Questions about the matrix below.
1) What is the third entry in reading order?
2) What is the entry just right of 27.7?
[[ -84.4 -148.4 -170.2    7.1   31.8  -80.5   15.3  -61.0   73.2  -24.0
   -82.6]
 [  16.9   10.9  -37.1  -31.1    1.6   80.2  -49.9   -2.0   23.3  -23.8
   -38.5]
 [-106.7  -28.4  -25.7   -5.4  -49.5   -3.7  -58.0  -35.3 -100.4   16.6
   -62.5]
 [-133.1  -93.3  -93.9  -52.0  -12.9  -77.5  -17.7  -31.1  -89.0  -30.4
     1.9]
 [ -63.6  -16.2  -84.3 -100.4   65.2  -40.5   -9.3  -74.4  -25.6  -46.8
   -33.8]
 [ -42.2    0.8   27.7   16.4  -98.7  185.8  -73.7  -23.2  -54.8   28.9
   -32.5]]
1) -170.2
2) 16.4

Read these off the matrix that follows.
1) What is the last entry, reading row by row?
2) What is the last entry in the row that holds the smallest entry?
3) What is the 5th-last entry, reading row by row?
4) What is the first entry in the row that holds the largest entry?
5) What is the entry directly above the smallest entry?
6) What is the entry just right of -.31?
7) What is the entry just right of -.30?
8) What is the entry just left of .25?
[[-.33 -.11  .09  .02 -.14 -.20 -.24 -.05]
 [-.29 -.10  .07  .01 -.12 -.17 -.21 -.04]
 [-.31 -.09  .07  .00 -.13 -.20 -.25 -.03]
 [-.30 -.09  .07  .01 -.13 -.19 -.23 -.04]
 [-.27 -.09  .06  .01 -.12 -.17 -.20 -.05]
 [ .28  .07 -.06  .04  .13  .19  .25  .03]
 [-.23 -.09  .05  .01 -.11 -.13 -.15 -.05]
 [-.20 -.42  .06  .35 -.23  .16  .50 -.48]
 [-.18 -.43  .05  .36 -.23  .19  .54 -.49]
 [-.27 -.09  .04  .00 -.13 -.17 -.20 -.05]
 [-.32 -.53  .09  .42 -.32  .16  .55 -.60]
 [ .34  .14 -.07  .00  .17  .17  .22  .07]
 [-.28 -.10  .06  .02 -.11 -.18 -.20 -.05]
 [-.26 -.52  .06  .41 -.29  .19  .59 -.59]]
1) -.59
2) -.60
3) .41
4) -.26
5) -.05
6) -.09
7) -.09
8) .19

[[2 5 2 2]
 [6 1 5 6]
 [6 1 6 6]
 [2 5 1 2]
 [7 1 7 7]
 [5 2 5 5]
 [2 5 2 2]
 [7 0 6 7]
 [2 6 2 2]]
What is the fourth-last entry, reading row by row?
A: 2
What is the first entry of the smallest entry's row?
A: 7
The largest entry in the first row: 5
The first entry, reading row by row -> 2
The fifth entry from the end, reading row by row: 7
What is the first entry on the diagonal from the top-right corner?
A: 2
The entry in the bottom-right corner: 2
The entry directly below the smallest entry is 6
The entry just right of the smallest entry is 6

Questions about the array below. Counting starts at 1.
1) Read off the top-left entry.
2) Read off the entry in row 1 and column 3.
3) Read off the entry just right of -.15.
4) Read off the top-right entry.
5) Read off the entry directly below .31.
6) Read off the entry at row 2, column 1.
7) Read off the entry just left of -.33.
-.15   .31  -.09  -.45  -.33  -.36  -.18  -.65  -.34  -.24   .19  -.27   .41   .36
-.05   .60   .02  -.14  -.16  -.46   .29  -.10  -.32  -.09  -.06  -.03   .09   .00
1) -.15
2) -.09
3) .31
4) .36
5) .60
6) -.05
7) -.45
